In the rows, 128 means zero.
One turn sends every row of this set to another row. A few are shown first. Where does it send the rows asked after them?
Sozi: [108 124  92 138 128 126 111 122 108 131 118  97 160 112 123 130  84 131
 120 125]
muzif: [113 145 122 111 107 118 128 131 116 118 129  95 131 125 120 118 101 117
 116  98]
Tufu: [113 140 121 112 101 119 126 136 118 126 130  94 138 130 112 119  99 114
 115  97]
vugi: [113 145 108 152 118 130  95 139 112 134 126 112 118 108 130 110 118 121
 128  98]
poduk: [109 114  95 129  94 130 108 135 121 126 142  97 122 127 129 151 103 143
 124 122]
tavu: [114 127  99 153 119 138 123 149 131 125 121  87 120  87 122 142  93 126
 105 127]
fida: [108 126 110 135 100 157 108 142 129 144 130 111 160 123 109 134 119 119
  98 114]
gukem: [129 140 116 149 125 132 100 140 126 135 148  91 119 108 139 123 122 121
 122 101]
merob: [137 130 108 132 106 129 111 121 140 150 139  77 149 106 119 138 110 133
 104 120]
Noba: [108 139  86 145 133 144 129 132 117 136 146 107 117 116 122 146 126 135
 102 116]
zubep: [ 80 116 112 156 109 146 130 133 139 129 132  89 138 103 122 146 100 130
 112 124]
sazo: [136 147 105 161 126 139 109 135 139 123 121  96 139 112 137 144 116 125
 114 107]
Nede: [109 144  86 117 101 119 104 123 112 153 134 107 134 111 109 111 108 125
 109 108]
Nupom: [112 140  75 124  91 117 112 122 119 127 117 104 140 101 112 129 106 133
 105 121]
kefaz: [129 138  97 140 129 143 134 137 135 149 153 109 135 123 113 110 109 119
 108  94]
figu: [127 132  92 131  91 121 119 121 135 125 122  83 144  99 120 144 106 137
 103 123]
Resu: [113 138  82 131 135 131 121 141 125 131 121 122 130 125 120 107 117 132
 110  93]
susav: [108 146  99 153 146 126 142 127 120 146 130  92 132  97 118 126  98 121
 106 113]
Vul: [125 145 102 162 116 135 114 132 159 126 139  91 138 125 133 133  96 118
  99 101]
zul: [110 127  91 143 134 124 109 119 112 132 121 100 156 110 124 131  85 125
 123 128]
Tilov: [105 143 110 130 125 131 139 142 126 127 133  88 109 110 123 138 123 129
  91 106]
pibi: [102 122 109 148  92 130 130 131 140 156 140  92 150 103 122 121  88 130
 118 104]
Vabaz: [104 139  91 153 125 129  95 139 121 140 147 106 128 100 131 103 109 108
 109 103]
regi: [101 135  95 146 120 118 152 130 133 136 140  97 114  99 127 117 117 136
 109  98]
rafu: [104 118  96 133  96 136 109 138 128 128 149  99 118 124 134 152 105 143
 117 121]
vurem: [109 134 109 135 108 159 110 138 126 139 127 117 160 123 111 134 121 117
  96 111]
kug: [105 116  99 128  95 136 109 138 120 129 147  91 126 123 130 152 100 143
 115 121]
pilu: [101 124 112 149  93 127 129 129 147 155 138  99 146  99 124 117  92 125
 119 101]
nev: [103 113 108 148  91 125 125 133 144 154 134  95 147 101 123 122  92 129
 123 107]
Zipur: [102 133  90 155 108 132 101 141 112 109 132 106 123  95 126 110 108 114
 112 114]
nepir: [ 96 132 126 147 112 155 136 130 140 137 149  90 142 123 112 137 107 118
 107 110]
nobol: [ 86 133 101 135 134 131 122 122 109 122 124 112 135 134 122 125 112 133
 129 106]
Bevu: [127 137 104 123 112 130 101 126 124 167 147  91 140 116 115 122 114 127
 106 110]
raz: [105 129  90 133 124 120 119 148 124 115 101 105 115 103 126 124 105 137
 109 108]
Pagib: [109 132 106 134 103 158 113 138 122 145 130 114 162 128 109 133 117 127
  98 109]
daz: [111 133  90 157 104 133 112 136 143 101 142  93 131 106 130 126  96 111
  95 114]
toget: [ 76 119 100 142 117 126 124 127 121 117 121  99 125 112 129 135 103 138
 126 117]
denos: [128 151 113 159 124 138 102 136 139 145 130 105 127 131 134 128 111 124
 116  93]
Gobon: [ 97 149  74 145 105 132 104 142 130 116 138 112 122 112 129 121 105 111
  94 104]
rifos: [100 131  90 155 138 142 133 134 129 137 119 104 142  99 121 130 125 129
  90 115]
gem: [131 130 106 150 117 152 133 146 139 141 157  89 123 105 115 138 100 118
 104 116]
zumo: [113 127  91 137 128 124 110 122 109 132 118 102 158 120 118 131  85 124
 124 125]
vodu: [119 155  90 156 106 123 124 133 147 111 120  98 132 107 134 132  98 117
 104  99]
pelam: [ 97 144 120 136 131 142 134 121 124 138 141 103 146 137 112 120 109 117
 119  99]
Vom: [112 140 120 112 102 121 128 132 113 123 126  94 139 127 116 119 102 127
 116  95]

Sozi goes to kug
regi goes to rifos
fida goes to Tufu
Now these:
pilu goes to vurem
denos goes to vugi
raz goes to tavu
pelam goes to nobol
Bevu goes to Nede
gukem goes to Vabaz

One turn sends every row of this set to another row. A few are shown first. Where does it send the rows asked after them?
kes: [151 113 137 147 137 142 137 106 115 139 123 139 125 109 124 147 104 154
 121 134 138 150 167 106 102 153 120 137 116 111 117 106 153 134 127 111
 146 133 110 141 137]
mog: [139 129 160 139 147 145 115 137 119 125 112 105 126 170 129 151 136 143
 134 140 148 134 151 139 113 142 109 136 131 130 117 117 132 171 119 119
 145 129 137 133 138]
dedes: [142 137 127 142 144 144 139 114 106 133 129 127 120 109 114 145 105 143
 112 129 136 161 146 107 101 138 125 136 125 118 104 123 136 125 123 100
 165 142 111 139 135]
vivi: [149 108 144 142 155 151 131 122 113 131 125 108 137 128 126 138  94 149
 115 146 128 140 134 114 119 132 133 139 144  98 124 117 142 144 114 107
 173 151 120 125 109]
dimum: [133 148 130 146 158 123 129 139 150 131 127 133 115 145 141 159 124 146
 141 150 151 138 145 127 127 141 131 136 130 119 108 120 141 141 124 126
 122 131 142 122 142]
feze: [159 132 129 152 139 139 141 114 115 132 136 136 139 115 128 147 102 164
 128 120 128 155 151 116 111 140 109 150 116 117 111 107 152 137 137 107
 160 142 108 137 127]
duzot: [149 150 131 159 148 124 122 136 141 120 112 110 131 132 130 142 133 146
 125 145 140 121 160 120 122 124 112 108 109 124 128 130 125 141 115 128
 136 121 139 125 146]
tovol: [128 137 135 156 166 115 130 140 126 125 127 130 136 130 126 148 136 165
 133 131 149 113 150 114 117 148 132 130 153 101 142 131 111 136 132 133
 127 134 123 131 140]
toli: [146 109 153 139 125 125 123 119 127 123 112 113 148 106 132 144 123 144
 107 144 133 146 147 102 127 135 128 135 130 100 119 111 155 136 118  92
 134 130 106 120 137]
Duv: [152 113 145 159 153 126 129 139 114 134 118 124 145 107 124 144 135 168
 114 147 129 138 150 104 123 126 126 140 126 125 109 110 138 117 144 109
 146 152  95 158 115]
lona: [147 155 148 151 148 105 143 136 111 130 107 104 151 151 124 152 133 138
 121 132 152 119 138 118 116 146 120 133 132 114 142 127 117 137 147 131
 153 128 117 137 147]
nusu: [151 111 147 164 145 129 141 134 125 120 127 121 152 115 121 154 129 161
 119 131 123 147 133 113 121 124 125 153 129 135 108 108 148 126 136  93
 137 145 110 160 122]
bov: [159 121 142 149 149 149 135 125 108 136 112 122 136 130 131 132 131 141
  81 136 133 142 138 124 124 117 141 146 134  97 116 130 143 132 122 105
 166 133 113 163 130]
bapap: [150 122 147 149 150 135 122 131 128 130 110 122 121 169 135 149 129 140
 129 142 159 133 146 148 120 153 112 133 128 129 115 110 134 159 122 132
 144 121 145 134 139]
zemi: [130 107 150 141 130 140 127 121 110 127 112 125 157 115 122 130 119 143
 101 125 121 146 134 116 116 129 119 132 127 114 113 127 142 136 111  88
 138 130 121 134 125]
kope: [152 115 142 153 129 142 122 118 116 113 108 125 149 112 134 151 123 152
  97 122 124 156 131 120 123 132 137 141 138 105 113 105 152 133 124  98
 136 120 110 126 138]
Gir: [128 140 141 141 171 116 129 142 107 124 122 146 122 160 139 150 131 161
 129 142 152 120 135 143 132 151 129 135 137 126 120 110 134 138 142 135
 144 136 127 134 133]
Vobel: [131 148 134 161 171 120 136 144 131 120 117 129 137 135 137 162 138 159
 131 119 160 134 145 118 125 151 127 128 141 114 127 125 109 129 129 129
 126 121 129 137 134]
sige: [146 157 134 152 147 133 116 142 124 123 103 110 138 139 139 147 136 143
 126 136 140 144 161 119 124 127 130 116 108 123 119 131 115 135 113 130
 141 111 141 129 135]
tuto: [134 153 135 141 156 137 125 134 144 146 129 129 114 150 133 157 128 148
 143 151 137 136 148 134 116 125 140 133 139 123 113 122 144 134 125 130
 126 141 135 131 128]
nug: [158 108 145 145 147 131 123 106 112 124 125 103 134 125 125 148  97 156
 112 152 142 131 154 115 123 127 116 124 130 110 132 101 159 129 116 106
 170 142 115 136 121]
let: [153 145 131 156 153 121 117 139 131 122 111 106 140 146 143 151 134 142
 130 135 155 142 143 122 132 130 113 110 116 131 119 123 125 131 122 130
 138 113 143 120 139]
taz: [140 142 127 149 145 131 112 131 143 136 125 128 107 146 125 152 131 144
 125 166 144 131 153 127 118 130 134 134 137 116 114 118 142 145 133 132
 123 139 136 126 147]
sabes: [120 133 145 147 153 117 123 135  92 118 115 140 133 163 121 148 128 157
 116 148 147 117 143 132 119 152 129 137 138 125 133 114 130 141 151 131
 134 138 127 143 145]
Bama: [141 143 150 143 154 107 129 140 112 135 109 106 152 163 138 162 138 141
 120 128 159 125 126 128 126 149 109 142 133 113 124 122 120 143 136 133
 147 117 131 137 140]
bugod: [128 118 146 142 173 150 142 135 102 116 132 121 126 116 129 148 116 158
 105 140 120 131 140  99 117 130 124 149 115 112 113 124 142 152 113  98
 162 139 122 156 138]
rano: [158 118 145 146 162 136 143 131 106 112 127 119 120 109 134 152 122 165
 119 127 121 132 135 117 109 137 124 154 122 111 104 112 148 147 122 106
 175 130 107 145 158]
tubu: [146 151 149 139 147 110 127 140 103 133 118  95 152 163 130 155 138 138
 126 132 155 138 142 119 126 141 123 142 136 116 134 127 112 141 132 128
 160 126 125 137 130]
ponud: [167 108 131 163 149 139 118 129 110 127 120 116 153 128 142 142 114 169
 102 132 133 142 143 120 126 117 133 159 133  85 114 120 143 131 128 115
 160 130 120 155 130]
nasod: [152 113 141 153 157 151 135 133 116 143 140 114 147 116 124 140 140 152
 118 129 126 154 133  95 117 123 117 141 136 125 115 128 136 135 138 102
 148 149 104 148 118]
nekoz: [122 141 144 149 167 126 138 143 127 126 121 127 142 131 135 159 139 156
 139 124 138 130 147 112 120 148 146 130 143 114 138 130 113 133 119 129
 120 122 131 133 128]
zotid: [153 128 150 157 141 145 123 133 130 128 104 107 131 165 125 149 127 136
 128 152 145 131 153 127 112 145 108 129 122 131 128 113 136 168 137 130
 136 132 136 130 141]
Biki: [158 113 148 158 153 142 126 131 111 126  98 116 144 122 138 141 124 167
  95 132 148 132 160 115 116 126 122 146 132  81 116 124 139 135 130 105
 157 134 103 164 138]
ruv: [122 144 147 132 159 128 128 130  93 125 125 145 121 167 132 146 132 158
 128 132 147 126 148 146 117 143 132 135 138 127 128 121 139 139 136 125
 143 133 127 145 141]
fotu: [140 114 160 139 167 133 139 132 107 131 116 112 128 114 132 162 121 163
 115 146 123 117 135 103 105 133 118 150 124 106 106 110 155 141 132 109
 158 140 100 153 151]
lobi: [153 109 142 148 148 125 124 117 119 115 133 105 137 116 122 159 103 162
 109 141 127 129 137 123 126 131 120 150 134 105 121  98 143 142 100 105
 174 135 125 137 120]

tuto goes to ruv
Vobel goes to dimum
Now these:
kope goes to nusu
lona goes to duzot
Biki goes to toli
bov goes to zemi

One turn sends every row of this set to another row. A few are shown first. Where does it send the rows asked after them?
pap: [122 161 105 142 121 157 138 145 141 107  87 126 133 115 120 129 138 137
 140 146 140 129 116 127 115 138 156 144 125]
Zibu: [124 163 124 140 121 162 123 133 148  97  99 128 127 107 132 131 137 139
 137 149 140 124 118 127 115 135 150 141 124]
Subag: [121 154 117 136 138 189 113 141 132 135 119 121 119 138 119 111 145 141
 150 137 129 132 140 133 158 117 162 117 136]
zato: [121 151 111 141 121 164 129 130 148  88 120 128 132 116 139 139 134 128
 140 155 141 124 121 126 125 132 154 139 125]
kupus: [125 145 104 142 129 158 118 136 166 112 125 122 131 127 115 116 137 142
 131 150 103 122 138 132 108 136 126 106 150]
sosik: [139 154  90 136 114 161 146 137 160 127 116 126 127 124 113 115 131 137
 147 131 126 109 139 136 122 125 136  96 139]
lasam: [126 148  94 135 110 170 135 135 161 118 126 121 139 136 118 119 128 136
 137 145 113 116 134 123 110 119 126 100 145]
mize: [139 145 116 130 143 161 119 149 123 113 141 128 133 122 127 132 127 145
 138 118 153 121 147 142 126 127 134 144 124]
Bere: [139 152 128 124 137 171 134 115 131 113 127 149 125 146 113  87 143 147
 133 147 117 141 113 138 141 123 126 119 135]
Mikir: [106 155 122 140 135 186 107 146 131 137 118 115 125 144 115 111 139 142
 143 150 122 134 134 131 152 120 151 123 142]
Savo: [138 151  99 143 133 149 128 138 164 121 115 126 118 115 111 113 142 142
 143 136 116 116 144 144 119 143 134 103 144]
Zeru: [126 152 116 124 129 162 153 130 129 124 128 140 117 154 105  87 139 141
 134 149 124 133 111 145 150 140 131 124 139]
mubur: [123 141 120 117 149 140 146 152 157 103 122 145 143 123 132 124 143 127
 153 134 126 125 141 128 144 126 145 146 144]
pelon: [121 148 110 132 135 162 123 163 116 123 125 119 148 137 113 129 123 148
 129 126 141 131 135 132 111 127 127 153 131]
Nifir: [135 152 125 117 134 169 143 127 131 120 121 143 117 149 106  83 150 148
 129 142 117 140 112 139 137 139 135 124 138]
vuz: [116 152 117 143 145 182 106 143 132 135 117 120 123 138 113 112 143 142
 149 146 124 137 139 136 158 121 156 120 139]
nezan: [120 149  92 144 121 160 144 142 143  97 108 126 137 124 126 136 134 126
 142 152 141 128 118 126 125 136 161 142 126]
niduz: [124 154 136 107 132 149 147 146 156 109 119 143 140 117 138 121 135 131
 154 127 135 113 137 123 141 116 138 141 139]
ked: [115 142 104 140 153 154 145 138 131 111 131 154 136 139 113 101 152 136
 124 148 132 109 138 135 143 146 113 115 125]
bil: [130 150 119 130 132 163 143 119 129 116 135 146 126 151 111  91 133 139
 138 155 124 135 110 143 154 125 123 118 135]
dap: [128 138 104 139 150 154 120 158 120 112 139 124 143 133 118 133 128 142
 133 129 143 132 142 140 124 133 132 150 131]
komu: [108 147 108 131 142 164 146 147 129 118 118 149 141 148 108  96 154 143
 112 146 123 113 132 122 123 148 113 121 129]
Ril: [123 155 119 123 133 176 144 135 128 117 114 155 139 140 116  94 153 148
 118 133 132 107 133 117 120 130 112 112 120]
fifos: [112 157 122 132 127 194 114 143 132 138 120 117 121 144 119 111 139 142
 145 142 128 129 136 129 152 117 157 120 138]
bal: [130 151 115 133 144 166 143 126 131 110 127 160 135 131 122  99 151 141
 128 136 139 103 140 129 139 130 113 107 116]
Tiref: [113 158 135 110 127 151 144 155 152 116 102 139 152 125 128 118 131 137
 148 133 125 120 129 116 127 113 129 147 143]
vid: [132 155 122 123 128 169 123 153 120 123 127 123 138 126 122 127 123 151
 133 114 152 120 138 134 113 122 129 147 125]
lalav: [113 145 120 119 145 140 143 161 152 110 106 140 156 130 122 120 139 132
 147 140 117 133 133 119 131 123 136 151 149]

Tiref goes to niduz
kupus goes to lasam
Now these:
Zibu goes to zato
Subag goes to vuz
Ril goes to bal
mize goes to dap
Nifir goes to Bere

One turn sends every row of this set to another row. A few are shown first. Where does it send the rows asked after them?
riza: [146  92 120 119 152 123 113 130 126 103 119 124 142  91 106 126 101 133
 126 144 134 127 105 116 153 146 112 142 128 130 124 100 121 123 131]
duliz: [127 108 112 137 128 142 109 138 140 155 132 100 142  96 123 122 113 129
 116 155 137 135 132 111 164 152 139 172 137 100 138 124 135 116 143]
fomu: [121 118 143 113 122 110 134 109 130 110 128 111 121 112 110 127 131 147
 104 147 149 101 106 120 155 131 114 161 121 113 126 143 150 112 153]
bufa: [117 118 145 117 124 112 132 112 132 119 129 110 124 118 114 130 127 152
 101 146 154 115 107 111 149 129 119 161 125 114 133 148 146 112 140]
Bopim: [141  92 102 115 121 140 132 135 126 137 122 120 138 119  99 110 131 123
 122 135 140 112 150 126 183 144 137 126 139 112 135 106 133 127 154]
fibaf: [148 105 123 103 158 124 113 147 118 123 123 120 138  82  86 106 117 131
 131 152 144 123 131 112 151 149 113 145 131 111 111 112 113 129 133]
ruges: [135 119 127 133 150 149 117 138 130 143 118 106 137  79  88 114 123 138
 125 164 156 131 148 118 143 143 139 148 130  99 126 128 125 136 145]
Tol: [143 121 119 134 110 138 142 131 122 139 122  95 136 106 102 117 128 143
 126 163 146 108 106 128 161 154 147 157 134  99 131  91 136 107 135]
lem: [124 121 144 121 117 114 128 119 126 116 129 113 121 113 103 136 142 148
 104 132 146 110 114 107 155 139 124 155 115 114 122 142 159 106 150]
tebus: [156 130 109 116 150 131 138 127 124 133 131 121 120 114 115 120 112 114
 111 133 139 103 132 112 173 140 120 117 145 107 130 109 126 129 152]
Dimef: [139 109 129 148 126 136 146 136 124 118 119 114 129  90  94 131 116 141
 134 154 141 114 111 124 140 143 145 132 124 129 125  95 125 105 155]
kapam: [135 124 115  98 153 136 121 108 131 117 125 108 136  88 102 134 108 125
 121 150 121 124 108 127 150 162 110 137 130 104 128 104 118 128 152]
lef: [123 114 144 110 127 109 133 114 131 119 133 119 121 114 120 126 125 143
 102 142 149 111 113 109 152 124 112 162 127 118 128 151 145 110 150]
sadu: [145 120 129 123 140 135 140 143 118 131 120 111 129  84  73 111 129 138
 138 161 151 111 130 123 138 151 138 136 126 107 114 104 119 115 146]
Dezat: [139  86 113  88 133 147 120 119 129 134 119 125 146 104 104 116 116 126
 124 147 131 139 135 132 162 149 117 144 137 114 130 101 122 125 151]
vofe: [114 115 139 122 121 107 130 121 134 115 133 109 121 116 112 128 129 145
 102 140 148 105 113 111 159 133 120 159 120 114 128 149 150 112 153]
lalip: [158  99 105 147 152 129 119 123 132 110 116 121 132 102 110 118 115 122
 116 140 150  97 132 116 175 133 129 131 136 115 136 119 146 138 139]
nasas: [136  95 108 111 115 145 144 117 125 131 116 113 143 110  85 119 139 134
 133 150 138 115 129 137 159 155 145 128 134 109 138  97 129 117 147]
kegur: [137 110 128 155 141 155 119 126 138 133 116 112 135  83 116 132 107 136
 117 159 149 133 138 121 150 128 141 147 130 117 137 125 136 134 161]
gotav: [128 120 148 113 124 120 125 114 127 124 129 122 124 109 115 135 136 145
  99 134 147 122 120 102 151 129 116 162 122 118 123 150 153 110 149]
fifal: [122  93 114 113 121 153 117 130 132 143 119 110 154 104 103 124 125 139
 122 150 137 149 141 126 164 146 139 141 137 112 142 115 123 135 147]
Tet: [133 121 142 114 122 115 128 109 124 111 126 117 121 110 107 132 143 144
 102 134 147 104 115 110 159 133 116 156 118 112 121 143 160 112 151]
salol: [150 111 109 130 156 127 118 143 124 129 121 114 133  93  85 103 130 126
 124 147 156 101 149 109 165 143 133 134 135 100 124 127 132 139 134]
mivi: [151 107 121  97 127 132 121 121 117 126 123 114 150  85 121 113 118 133
 127 165 129 122 106 123 164 143 113 173 141 110 123 100 120 121 139]
sel: [131 136 114 131 130 136 148 122 123 131 126 102 136 101  97 137 131 139
 125 149 134 117 109 113 146 152 149 116 140 109 144 111 114 124 139]
pog: [155 103  97 126 128 120 130 132 125 135 133 120 136  98 120 106 132 112
 125 145 133  90 131 108 179 143 132 156 147 108 130 122 136 114 147]
Vugir: [128 121 148 109 125 119 124 110 125 118 125 117 126 112 110 136 136 151
 101 136 148 123 109 105 149 134 115 161 120 115 125 143 153 111 138]
vaf: [120 133 118 132 136 142 113 142 130 134 129  98 138  92 116 134 113 131
 111 143 128 134 134 112 173 141 130 132 133 107 134 124 118 146 166]

kapam goes to tebus
lef goes to vofe
Now these:
nasas goes to Dezat
mivi goes to pog
Vugir goes to Tet
Dimef goes to riza
sadu goes to fibaf

